Each path is a new rotation, seen through one point. The rows after it are directions, each followed by how far the rotation turns it, in deg/step (0 if it stays put).
Each turn is a multiple of 5 degrees from 10 to 175, or 0.
Each row of a path follows its step; steps can be skipped.
Rotation 1:
step 2: [ 13  -9  26  18   6 -19 -12 -20  -3 -19  33  36  -6  10  -1   8  15   3
  16 -28  11  -1  33  -9  -1   1   9  -3 -27 -18  -8  31  12 -20   5 -32
  -6   2 -21 -18  -6   5  14 -30  10   6 -21   0   0]
step 7: [ 15   1  24   8   2  -4  23 -15   5 -17   1  18  -6 -12 -12  16  15  -4
  26  -5 -52   5  -7   8   0  30  -1   4 -36  -4  16  20  -6 -29  -9  23
   7  -6 -23  17  -7  -5  23 -21 -29   2   1   6   3]
step 10: [ 20   2   9   3  -3 -16   3 -13 -18 -36  12  32  -2 -13  -1   7   9 -13
   2 -15 -17  -3   0  13  -4   3  -6  -4 -30   0 -20  23  -2 -10  12  -9
  -5  39  -4   7  -7 -27  59 -17  -6 -23 -12   8 -12]
step 14: [ 11  -5   1  -8  -4  -8  20 -10 -10 -36  26  22   3  -2   9  12   2   6
 -47  -7   3 -12  21  12   3   0  -6   6 -24 -12 -19  27  14   9  29  -1
  15 -10 -18 -24   3  -2  25 -33  12 -26 -21   6  -6]
step 17: [  7 -25  28  12  27 -19  10   0  11  12  15  33  -6  -2  -5  10 -15   1
 -30 -23  11   6  10   6   2  17 -22 -22 -17  -6  -5  17  28  11   3   0
   0 -10 -28 -16  11   3 -18 -36  -3  11 -32 -18 -25]
step 18: [ 24  -2  23 -19 -18  18 -18  -7  12 -16 -13  11  -2  -8  -4   4   0  -5
  -8 -15  -5  10  19   2   4  11 -28   7 -15 -11 -22  15 -19  -1  34   5
   4 -12 -19   5 -20 -28  21 -28   8 -43 -38   5  -7]
step 19: [ 22  14  20  16  -2   2   4 -21 -10 -17  22  25   4  -3  28  13  27 -10
   0  14  -9  -8  30   5  -1  27   4  14 -27   2  30   0   4 -25  19  -5
 -20  13 -21  21  12 -20  15  -5 -21  15 -26  17 -10]
step 21: [ 22 -12  24   6  26  -7  -9  17  20   1  -6  26 -15  11   3  -4 -30   4
  13 -23   1   7  18   2  15  32 -34 -13  -7  -1   1  15 -14   8   0 -12
   4 -13 -18  11 -32 -17  16  -3 -15  -2 -30 -15 -39]
[  0   5   6   5   0  -5   4   0  -7  -3   2  -1  -3 -17  -2   2  -3  -2
  -9  -1  -4   5  -8   2  -2  -3   3  -3  -1   3  -6   4  -2  -2   2   7
  -2   4  -1   6   6   6   1   8  -2   6   3  -5  -8]
110
[  1   1   4   2  -9  -2  -1  -6  -1  -7   1  -1  -2  -1   3 -11   0   4
  -6   1   5   8   3   0  -1   1   0  -3   3   5  -4   4 -11  -2  -9  -9
   5   6   9  -5   1   3   6  -6   9  -2  -3   5   2]
175
[ -2   6  -3  10   3  -6  -5   4   9  -2   6   6   1   0  10  -1  -2  -4
   1  -1   4 -10   1  -8  -4   7  -6  -5  -4  -1  -2  -1   0   5   0  -7
  -7  10   1   2  -2   4  -1   4   2   5   0   0  -6]
170
[ -8   6   0   3   1  -5  -4  -1  -4   0   6   1   2  -4  -5  -7   4  -1
   4   4   1  -1  -1   7  -4   9  11   5  -2  -6   6   7  -6  -2   6   3
  -1  -1   2  -6 -12   1   0   1  -6   7  -2   0   9]
85
[ 7  1  5  0 -2  3  4 -2  4  5  2 -2  3 -2  0  7  1  0 -3  5  2  2 -8 12
  7  6 -8  5  1 -8  7  4  3  7  5 -4  4  8  9 -1  1  1 -3  3  0 -4 -8  5
 -6]
10
[  3   0  -5   0   0  -5   3   5  -3   1  -8  -4  -8   2   6   3   3  -2
  -4  -5   2   3  -4   3 -10   2   0   0   1   6   3   5   1   5 -14  -2
  -4  -5   6  -4  -4  -9 -10   3  -6   4  -8  -3  -2]
90
